In the rows, 128 means zero.
Rotation paths and how fast each direction turns (degrees a step)
Each turn is a multiple of 5 degrees from 10 to 175, or 0.
Each row of a path follows its step; steps can be skipped.
Path 1:
step 4: [121 128 139 129 121 127 130 126 129 121 137 133 128 118 128 126 131 130
 120 127 134 130 133 130 121 121 126 125 121 123 130 120 119 131 141 128
 130 136 104 124 117 128 120 135 137 125 135]
step 5: [125 123 144 134 136 130 123 131 132 121 135 134 137 120 128 126 130 137
 118 121 121 131 136 121 122 132 131 131 124 119 132 122 118 121 127 139
 122 130 134 119 114 134 126 130 115 124 128]
step 8: [127 135 131 130 121 118 123 124 134 120 123 132 133 120 139 126 133 130
 127 130 124 135 128 127 132 136 111 123 134 130 133 118 126 127 115 125
 120 147 131 123 133 136 125 134 117 132 122]
step 9: [134 128 133 128 112 117 112 124 128 127 120 137 120 113 130 124 131 133
 126 124 134 135 129 120 129 128 128 120 129 120 131 125 145 128 123 131
 134 125 116 136 129 133 124 131 127 127 123]
step 10: [135 135 135 120 121 126 123 131 130 131 132 134 130 117 137 134 131 126
 125 115 139 138 133 124 130 117 111 138 117 133 132 129 131 125 132 125
 115 128 121 124 125 138 121 129 122 123 132]
step 11: [131 129 133 134 116 132 128 119 138 129 130 125 125 129 131 138 135 132
 118 136 129 124 137 121 117 131 122 131 131 120 133 124 135 128 125 138
 111 124 120 132 117 139 121 130 126 120 118]
step 17: [130 127 141 134 129 125 128 130 132 121 132 130 126 121 124 133 134 141
 117 118 131 128 134 124 123 120 141 131 131 124 127 117 121 127 143 134
 123 134 125 127 114 131 127 125 124 115 135]
step 18: [120 126 148 129 131 128 123 121 132 121 153 127 124 123 135 123 129 128
 123 130 128 125 126 133 128 139 124 125 131 125 130 127 121 127 130 137
 118 135 137 122 127 134 131 135 117 124 128]
Directions:
[126 126 127 129 128 128 127 129 126 126 128 127 128 125 128 124 131 132
 129 131 129 131 129 128 126 129 128 130 123 126 128 126 127 127 128 128
 128 129 127 128 131 129 128 127 125 134 128] => 25
[127 128 129 131 126 128 128 128 128 129 128 126 128 125 127 133 129 128
 126 126 134 130 124 125 130 128 130 127 126 128 130 126 128 131 131 125
 127 126 126 127 128 129 130 129 127 129 127] => 55
[128 126 127 127 131 127 126 133 127 125 127 126 132 128 130 130 125 129
 124 125 128 130 129 127 131 125 128 130 129 128 126 129 128 124 130 128
 128 128 131 130 128 128 127 129 126 129 129] => 145
[127 130 128 128 129 128 128 128 130 127 128 126 126 128 129 129 126 128
 133 126 128 127 128 131 129 131 130 128 130 125 131 127 130 127 128 123
 128 131 131 131 128 126 126 129 127 132 129] => 60
[130 129 131 126 130 127 129 128 127 129 126 130 128 127 128 129 129 127
 132 129 127 130 127 126 126 127 130 128 127 131 129 128 125 126 126 126
 124 127 133 125 127 132 131 129 126 129 131] => 145
Path 2:
step 1: [123 129 113 121 126 132 130 135 134 129 127 123 128 113 127 132 132 121
 128 138 126 120 139 120 131 126 120 138 127 132 131 124 127 128 117 124
 129 128 152 127 129 134 131 128 118 127 123]
step 5: [129 124 122 128 125 130 118 136 125 127 138 123 134 122 132 131 117 117
 123 127 123 134 120 124 131 136 127 129 117 129 134 128 137 130 121 130
 128 136 130 116 119 127 128 118 135 117 146]
step 9: [135 129 121 118 136 128 129 133 121 124 137 127 119 135 126 112 134 124
 143 112 122 132 131 127 132 122 128 138 129 125 128 123 123 124 119 121
 120 129 129 131 133 127 121 123 140 129 138]
step 13: [115 133 134 129 128 121 138 144 135 130 123 124 122 134 139 128 138 136
 146 130 135 134 122 136 127 122 135 126 114 130 132 133 135 123 124 127
 128 136 128 129 126 133 133 127 132 126 129]
step 16: [135 128 135 131 115 122 136 112 142 123 123 117 128 138 133 136 133 138
 133 128 122 134 122 122 137 131 132 129 132 135 127 135 127 124 132 127
 122 136 116 118 130 126 134 129 131 124 132]
step 17: [128 130 127 120 131 131 134 124 141 121 126 130 129 125 113 139 142 142
 134 140 124 121 124 128 126 119 117 129 120 126 122 123 123 129 131 124
 128 127 126 123 126 122 128 118 126 117 138]
step 18: [138 136 127 128 127 119 140 133 131 137 126 134 131 124 126 133 121 136
 132 147 132 134 129 131 136 119 131 133 136 126 141 127 115 126 125 133
 131 125 138 123 120 129 128 120 123 126 136]
step 19: [134 132 135 120 137 117 133 127 143 129 126 137 121 131 130 124 123 131
 131 129 137 134 126 123 118 128 133 129 139 134 121 140 124 124 121 114
 124 128 131 136 116 126 139 125 126 124 131]
Directions:
[130 130 127 126 130 126 130 133 129 131 128 127 127 129 127 127 124 128
 128 128 127 124 127 129 126 124 129 124 129 125 128 129 128 125 125 128
 128 126 124 129 126 128 127 129 131 131 126] => 70
[127 128 129 128 128 128 125 129 125 134 128 128 131 128 127 130 127 131
 130 127 127 126 128 129 129 130 130 130 126 127 127 124 128 129 132 127
 131 128 127 130 124 128 128 127 128 128 130] => 140
[126 127 130 129 126 127 130 129 127 130 132 127 124 127 124 131 132 130
 126 126 131 126 125 128 129 127 127 130 128 126 129 127 128 128 126 128
 126 131 126 127 130 129 126 130 130 126 128] => 85
[127 126 130 127 129 128 130 126 126 127 128 128 125 130 129 126 128 128
 131 125 128 129 130 130 129 129 126 127 125 130 132 128 131 126 129 131
 132 126 126 131 130 128 123 128 129 128 127] => 20
[129 130 128 129 128 124 129 131 131 125 129 130 127 125 131 130 125 128
 127 129 130 125 128 130 126 127 126 131 128 129 128 125 131 129 131 131
 128 128 128 128 128 126 128 125 127 125 128] => 60
Path 3:
step 1: [122 127 117 127 116 131 130 120 117 117 131 130 125 122 124 127 129 136
 127 121 140 137 130 134 126 135 122 137 131 123 122 135 123 125 133 121
 126 125 138 127 127 122 140 127 121 131 140]
step 2: [121 136 129 131 125 133 131 121 126 121 130 115 116 119 129 126 127 130
 130 125 131 129 122 131 125 126 143 128 132 123 129 129 112 138 136 113
 133 122 128 131 135 130 130 121 128 130 139]
step 5: [120 137 129 122 124 128 127 121 130 128 120 133 126 121 119 114 121 141
 121 126 141 134 130 131 124 129 142 128 132 127 128 137 130 124 135 120
 136 133 126 130 131 120 134 133 129 133 140]
step 8: [125 136 133 132 117 124 129 134 137 131 131 125 125 127 129 122 141 130
 138 121 137 138 125 127 129 126 132 131 129 123 121 136 125 131 143 119
 132 127 117 131 136 116 141 125 125 124 129]
step 9: [118 138 119 125 122 128 127 130 124 129 122 128 129 131 125 135 122 137
 127 130 138 136 117 130 115 133 130 138 120 119 133 128 130 124 146 127
 127 124 129 136 136 124 135 130 128 133 136]
step 11: [131 135 125 129 117 117 136 124 116 122 127 127 126 125 127 120 128 135
 132 120 136 135 125 130 119 121 131 122 137 118 137 124 123 127 134 120
 126 117 123 121 138 129 134 124 126 128 139]
step 12: [126 125 123 136 127 134 130 128 122 126 132 132 127 129 135 123 135 130
 129 133 139 128 121 133 133 125 138 132 128 120 123 126 120 129 146 119
 133 118 130 122 127 116 140 128 139 135 137]
step 14: [125 131 130 136 132 124 132 130 133 131 126 131 123 117 125 120 123 138
 127 128 131 139 130 128 116 131 147 134 139 121 116 123 129 129 137 119
 126 125 120 126 121 126 132 119 129 131 136]
Directions:
[128 129 129 131 127 126 127 125 124 126 132 130 126 129 127 127 129 129
 127 129 127 126 130 127 130 127 126 126 126 128 130 128 125 131 125 127
 132 128 131 124 128 128 131 128 128 129 130] => 70
[125 128 132 127 129 128 129 126 131 129 127 130 126 126 127 125 130 131
 128 131 130 126 128 126 124 129 128 127 127 125 125 128 129 130 126 131
 126 128 129 126 129 127 129 131 131 124 126] => 40
[126 130 125 130 128 132 130 126 128 129 126 130 129 126 130 129 130 128
 127 127 129 129 126 129 128 124 132 124 128 131 127 126 129 126 125 125
 127 125 129 127 126 129 127 130 130 126 128] => 40
[125 125 127 128 130 127 128 130 130 129 128 126 128 128 125 125 129 128
 127 131 129 128 126 128 130 124 131 128 129 126 131 127 126 128 127 124
 129 131 126 129 133 128 128 131 127 128 130] => 115
Path 4:
step 0: [133 127 134 128 117 124 125 139 122 139 136 130 124 123 138 122 138 136
 131 139 134 126 129 133 132 128 126 139 129 127 128 135 120 136 124 125
 122 120 123 128 127 111 126 128 134 129 132]
step 1: [121 123 123 125 124 126 124 140 116 134 129 128 128 125 132 118 117 138
 132 134 124 129 126 127 120 140 125 122 137 134 132 128 112 136 120 131
 128 131 126 127 124 134 135 133 137 128 124]
step 2: [122 131 132 126 122 130 119 135 125 137 118 135 126 116 131 125 139 136
 129 128 130 129 120 143 131 134 131 128 128 133 124 138 123 134 115 124
 139 121 122 129 124 122 119 129 133 129 129]
step 3: [123 118 117 131 130 133 132 139 130 137 130 122 133 129 132 116 125 133
 131 129 130 132 125 125 134 126 118 133 130 132 133 140 107 136 119 129
 133 131 132 122 127 124 130 128 134 136 131]
step 4: [129 123 138 130 125 129 125 124 117 142 132 134 127 128 128 126 122 132
 125 132 130 130 125 132 122 140 127 120 123 135 123 139 116 129 119 127
 144 125 118 124 127 126 121 120 134 121 131]
step 5: [123 123 120 129 124 120 116 132 137 138 130 127 135 131 131 122 124 135
 122 127 138 132 133 133 124 122 134 140 127 133 122 138 115 131 123 130
 129 123 122 126 121 126 124 132 142 136 129]
step 13: [125 124 121 126 110 116 117 122 128 127 125 126 127 122 131 118 124 136
 127 131 128 123 136 138 129 129 123 131 130 133 140 133 124 137 124 140
 116 128 132 128 125 129 124 134 130 127 135]
step 16: [124 119 124 121 116 134 124 127 122 134 124 117 127 133 133 120 123 130
 120 137 132 129 130 125 128 135 129 118 133 134 131 140 119 140 131 130
 122 120 125 115 123 124 124 126 122 121 121]
Directions:
[126 127 130 128 128 128 129 133 126 128 132 130 125 128 130 131 131 128
 129 128 126 129 128 129 126 127 127 130 129 130 129 128 125 126 127 125
 130 128 129 131 126 129 128 126 129 131 127] => 10
[128 127 127 125 130 132 125 126 129 128 127 129 127 129 129 129 128 130
 130 129 129 125 131 132 126 130 131 127 127 125 128 125 129 128 128 127
 132 127 129 130 126 130 125 128 131 127 132] => 135
[129 129 131 125 126 130 128 131 130 127 128 128 127 126 127 130 128 126
 127 129 127 127 128 129 125 129 128 125 125 127 127 129 128 125 127 128
 130 126 123 125 132 130 127 130 127 131 126] => 145
[127 128 122 126 129 129 126 129 126 128 129 128 126 128 126 132 128 127
 127 130 130 124 125 127 130 130 127 131 126 127 130 128 128 128 129 128
 126 127 129 125 130 127 129 125 130 130 128] => 135
Path 5:
step 0: [132 138 129 137 123 125 128 132 128 127 127 123 136 131 127 115 135 125
 121 128 129 126 131 127 126 124 132 144 134 133 110 124 123 130 127 126
 129 129 142 139 118 136 132 120 121 123 129]
step 4: [130 130 130 127 126 132 135 114 130 135 135 125 143 130 123 123 138 134
 130 126 119 134 120 123 124 114 128 144 131 125 122 121 125 128 137 126
 119 133 132 129 124 125 126 129 125 119 133]
step 5: [135 133 117 126 123 135 117 126 130 130 130 128 124 142 133 127 128 131
 122 131 125 129 119 122 139 118 127 133 135 138 132 122 124 132 132 129
 133 138 117 121 115 123 126 130 120 128 120]
step 6: [137 136 140 133 131 135 123 123 129 128 126 123 135 131 124 130 129 135
 131 122 126 138 134 123 125 117 130 141 136 131 119 123 125 134 127 130
 118 137 132 134 119 138 137 127 116 123 130]
step 10: [127 128 127 133 127 141 134 116 130 134 128 119 135 127 128 125 132 145
 127 135 125 136 128 124 118 119 120 125 134 130 127 124 119 127 127 123
 118 137 127 122 132 126 129 123 124 119 142]
step 14: [130 132 128 145 127 137 129 140 125 131 123 124 132 128 126 118 132 136
 128 140 125 128 132 120 129 124 129 122 130 131 112 126 121 133 122 132
 131 135 132 123 127 130 131 118 112 122 128]
step 18: [135 138 130 124 135 130 135 121 121 137 132 129 135 126 129 116 131 135
 118 133 121 125 124 128 127 114 119 131 131 132 111 117 131 132 125 125
 130 131 123 130 119 123 127 124 116 129 129]
step 19: [129 128 128 126 120 128 125 122 135 127 137 127 125 149 121 121 141 132
 129 136 127 120 131 129 131 121 133 144 135 130 131 125 123 133 129 121
 127 136 128 132 116 126 131 124 127 120 123]
Directions:
[128 129 125 126 126 128 127 128 127 130 128 128 130 125 131 124 127 130
 128 127 129 129 133 129 129 129 128 130 129 124 125 127 132 128 128 128
 130 130 130 127 132 127 126 125 127 126 128] => 100
[132 130 132 125 129 128 126 130 129 129 130 125 129 129 129 129 125 130
 127 131 127 126 131 127 131 124 129 130 130 129 129 126 130 128 129 127
 130 127 128 131 125 130 130 128 131 129 127] => 55
[126 130 129 128 126 125 130 126 130 130 130 129 128 130 129 125 126 127
 128 129 129 128 130 131 125 128 125 125 129 127 130 125 128 128 125 126
 126 127 126 131 125 124 127 128 130 125 130] => 45
[127 130 129 127 130 126 128 130 127 128 128 127 130 125 129 125 129 124
 125 124 128 126 126 124 130 129 127 128 127 129 125 129 128 124 131 128
 130 126 126 128 125 125 129 130 126 125 130] => 160
[130 129 127 128 128 129 127 127 132 128 131 125 125 133 130 127 129 126
 127 125 129 126 127 129 128 131 132 129 125 128 129 130 130 127 127 126
 128 129 125 129 130 130 126 128 129 127 127] => 175
